The rows of R fall into several groups, which share some directions, and each row is roughly a mix of its group's hidden directions.
R:
[[ -1  10   5 -10  28 -11   9 -63  21  17]
 [ 24  -1 -17 -16  24 -18 -20  53 -10  23]
 [ 10  41  -2   3  -2 -43  17 -42   9   6]
 [ 26   4 -15 -10  48 -28   4 -28 -17  27]
 [ -2  42   2  22 -37 -26 -13 -32 -18   7]
 [-11  37  -1 -28 -29   8   1  43  21 -19]
 [-10  -6 -38 -23   6 -22 -19  13 -51  -6]
 [ 23 -35   5  13  -4 -32 -27 -16  29 -32]
 [ 28  11 -43  -7   2  33 -17  25   9 -31]
 [ 25 -24  15  17 -28  29  50  -6  -6   3]
 [ 30  20 -41 -19   6 -17 -26  16  -9  35]
 [-11  44   5 -26   0  21  -3   2  38 -35]
 [  2  20  19  41  -9  37  30 -20  19 -18]
 [ -3  35  20  25 -28  -3  -7 -45  21 -17]
 [ -9  13 -23  31  39 -21 -17  26 -27 -21]
 [-25  33   2  -7   9   9   1  50 -22  31]
 [  0  40  -7 -46   3 -20  10  33  21  -5]
 [ -6 -12 -15  21  18  32 -34   5   7 -50]
 [-18 -21  -8 -13   6   6  -3 -19  66 -13]
 [-21  14   1   5  28 -30 -33  13 -27 -39]
 [-14  11 -10   9   8 -13 -58   9 -27 -32]
 [ 20 -29  22 -29  18 -11 -12  21  37  30]
 [  3   5  25 -38 -13   6 -24  -8 -17 -51]
 [ -1  35  15  14 -37 -48   3 -22   6  -8]
 [ 19   0   3 -13  -4  18 -21   9 -27 -61]
 [  2  29  21 -34  -2   3  -3   0  54 -23]
 [ -8 -45  41 -11   2 -14  -8  23  33  -3]
 [ 24  35 -12   1  23   3 -15 -14 -54   7]
 [ 26 -33  20 -12  17   9  42   0 -27 -27]
 [-27  62   5  22  -4   8   8  10 -18  12]
 [-23 -23  11   2 -49  27  -7   8  37   4]
 [ -4   0  19 -28  47 -16  16  -5 -41 -16]
 [-28  28  12   3  11 -33 -22  25  16  39]
 [-11  14   9  16  29   1  -3   9 -64  14]
 [-27 -40 -33  10  -8  25   1   7  31 -25]
 [ 29  -3 -20  12  -1  33  12  -4 -23 -52]
 [ 15  27  -1  22  42 -29  16 -12 -37  -4]
 [-16  15 -27  35  29 -28 -26  29  -4 -17]
 [ 31 -35 -14   0 -11  26 -29  11 -10 -40]
 [ 11  10  19 -24 -16  19 -18  -6 -32 -52]
 [ 20 -11  -8 -12 -34   0  17   3  56 -25]
 [  7  20   9  -2  46 -39  13 -15 -36   3]
 [ 21   9  -7 -13 -31  36 -36   1 -12 -39]
 [-25  23  37 -21  24   6  40 -10 -16  20]
 [-34 -30   2 -11  45  19  -2  34  -3 -11]
 [-11  10   1  26  17 -11  49  -3  -3  47]
 [-14 -30  -9  27  39 -28  21 -21 -21  16]
 [ 28 -39   1  14  10   2  31  23   2 -42]
 [ -9  -8  22 -24  13 -24  -9  53   5  32]
 [  7 -19   9 -39   8 -23   0  36   8  44]
 [ -4 -34 -21 -20  44  25   8  33 -12   7]
 [ 34 -12 -48   8  20   6  -1  34  19 -19]
 [ 18 -14  21 -27 -23  26  41 -23  14  25]
 [ 16  25 -31 -33  -3   3  -9  49  20  -5]
 [-22 -52  17 -38 -16 -10  -3 -17  16   8]
 [ 15 -39   6  14   3   6  51  -7   6  35]
 [ 38 -29 -39  -5   4  33 -21  15  16  -4]
 [ 29 -23 -28  15 -27  34 -33  12   7 -18]
 [ -3  13  17  18  37 -15  11  -1 -56  14]
 [ 32 -45 -20 -13   4 -16 -37  -5  20 -13]
 [  7  28 -24  13 -37  17 -11  16  48  -5]
 [-34 -41  25  17   0 -24   5  26  14 -25]
 [-12 -45  20   2 -29 -26  -6  38  12  -8]
 [-27  14  26  -7   8 -47  12   5  20  37]
 [-32   0  11 -31 -27   6 -20  21  45  11]
 [-20 -35 -13 -21  48  17   4  33  -1   0]
 [  7  27  13  21  27 -20   9 -17 -55  -2]
 [ 46  33  32  -4 -15 -18  13 -28  11   7]
 [ 11  -4  10  18   3  11  20  -9 -46 -50]
 [  4   7  -3  13  23 -13   8   9 -65  23]
 [ 15 -10 -34   9 -12  43 -20  17  23 -33]
 [ 34  56 -14 -10 -15   1   6 -31  -2   9]
 [-14  18 -17  27  29 -18 -31  17 -38 -22]
 [ 26 -10   4 -13 -24  40  34 -19   7  34]
 [ -7 -38 -14 -10 -24  23 -16  30  41 -11]
 [  4  12  50  -1  16  11  22   8  40  27]
 [ 24 -44  18 -19  27  -4 -23  -8  36  -8]
 [ 24  18  41   6   1 -26   0   6 -46  22]
 [ 25 -23 -38   0   9  30  -7  13  20 -41]
 [ 17   5 -38 -29  -9 -28 -21  16  -9  41]
 [-26  13 -23  33  34 -37 -19  19  -1  12]
 [ 27 -11  36 -15  31  15  34 -15  28  14]
 [ 55  28 -21 -14   1  16  23  -6 -21  14]
 [ -9  -8  33  41 -15  10  10 -17  28 -39]
 [  8   1 -15  40 -36  36   8 -23  20 -21]
 [ 21  16 -43 -12  -6 -17 -25  32 -14  32]
 [ 23  31  -5 -30  19  10  14 -20   7  49]
 [ 11  25  36  -9  17   2 -10  25 -50  14]
 [ 26 -39 -17  33  13  20  -3 -34 -22   2]
 [  3 -12 -13 -47  12 -16  10  35  34 -21]
 [ -7   3  22  23  14  38  33 -28  -4 -35]
 [ 36  16 -24  -5  47 -11   7 -22 -29  -7]
 [ 28  19 -32  18 -29  49  -9   8   2   2]
 [ 17 -28 -25 -15  28  12   7  -5  15  52]
 [-39 -20  29 -37  -4 -26  19 -19 -14   9]
 [-23 -15  33  23 -22   3  13 -36  22 -33]
 [  4  33  21  -3  19  -8  -7  14 -58  18]
 [ 27  41  -7  -2 -11 -27   7 -45   6  19]
 [ 34 -26  -9  20   9  -6 -34 -12  26 -38]
 [ 43  47  -3 -14  -5   4  10 -36   9  12]
 [ -6  53   8   4   9   4   9  33  -3  41]
 [ -4  39 -30   9  19   6   0 -17 -50  15]
 [ 17 -51 -12  13  24  -1  29   3   7  34]
 [-27  52   2   6   7  26  22  12 -28  18]
 [-20   4  49  30  15   4   5 -13  18 -38]
 [  3  16  22 -29   7   0  11   4  56 -30]
 [-25 -15  28 -20   8 -43  33   8  27  -3]
 [ 34  49 -20   5 -19   6  15 -34  -6  -1]
 [-14  32  20  -1  31 -17  45  -3 -31   1]
 [-29  45  15 -24   0 -24   0  26  31   0]
 [-13 -13 -13  40   3 -18  19   2  20  52]
 [-12  -7   3 -11  12 -37  -5   5  31  55]
 [  4  32  20  22 -46 -37  -3 -21  -2  -6]
 [-13  36  10 -27 -32  -1 -30  -3  30 -27]
 [-14   6  50  23  11  18  34 -16  16 -21]
 [  7 -13 -21  -2 -42  31  -7  -2  44 -21]
 [ 12 -33   8  33 -10  12  17 -47 -23  12]
 [-42  28  41  -1  -8 -30   7  -3  13  20]
 [  8  -3 -26  10  22 -11   1  52  22 -35]
 [-39 -27  38  -8 -18  -8   0 -34  19 -16]
 [ 29  -7 -24   9  57 -17   2 -25 -13  -2]
 [  7  17   2   8 -29  13 -25  13 -11 -60]
 [ 12 -12  -6  30  -4  36  -3  -9 -30 -48]
 [ 31  -2  13  23  15  13   6  -7 -55  26]
 [ 22  21  15   2  30  -3   5  -4 -54  29]
 [  2 -20  -1 -16 -11  17   8   7  62 -30]
 [-25  16  19   9 -10 -39  24  29  34  20]
 [ 25   8 -44 -19  -9 -23 -10  23 -18  35]
 [ 22 -11  -7 -38  16 -27 -20  25  10  41]
 [ 36  48  15 -17   8 -11  31 -15  15 -14]
 [ 24   2 -40 -35  12 -22 -12  12 -26  30]
 [  7  -5   5   0   7  29  -7 -64 -23 -13]
 [ 28 -40   1  13  -7  -9  -6 -34  28 -35]
 [-11 -28 -37 -22 -14   7 -25  42 -22  11]
 [-20   7  27  29   4  24  29 -28  -6 -40]
 [ 33  16 -41   6   6  18  14 -39 -14  23]
 [-14  13  12 -10 -22  -2 -54  -7 -21 -37]
 [ -6 -13  10  16 -14  10   1  42 -34 -46]
 [ 29 -29   9   5 -20  25   3   7 -20 -51]
 [-28  30   9   4   4  19   0  54 -13  25]
 [ 17 -33  18  -9  33  -3  39   1 -33 -20]
 [  6 -35  -4  17   8  32 -17 -52 -10  -8]
 [  4  -2 -21 -18  16 -26  -2  58  28   1]]
Here is one row of each group, with its name. Which group are the others in?
[-22  13  -4  24 -14  29  14 -44 -14 -35] : P
[-40 -44   0  14  -1  -7 -27  26 -23  13] : N
[ 11 -15  25 -31 -24  19  35 -26  20  27] : Q
[  3 -33  17  34  -7  15  16 -39 -31 -15] : B

[ 15   6  18  -3 -38  22  -3   3 -11 -57] : Q
[-21  21  36   6  -6 -34  12  -9 -24  40] : B
[-23  -6   2  21  30 -45   5 -19 -32  23] : N
[-24 -37   1  -7 -10  15 -20  29  39 -28] : B
[-27 -25  14 -11 -33  28  -5   2  37 -30] : B
[ 19  -4 -62 -11  -8   1 -23  -5 -30  -2] : P
[ 25 -17 -19  15 -45  35  -4   3  33   8] : Q
[  3  44 -12  -3  12  -8   4  41 -23  36] : P
[ 15   4 -41  30 -25 -18 -37  -6  -4 -26] : P
[-14 -47  14   2 -28 -15 -10  45   2  -7] : N
[ -6 -58  26   2 -13   7 -23  10  30   8] : N
[-19  30  24 -19  -5 -41  30  32   7   2] : B
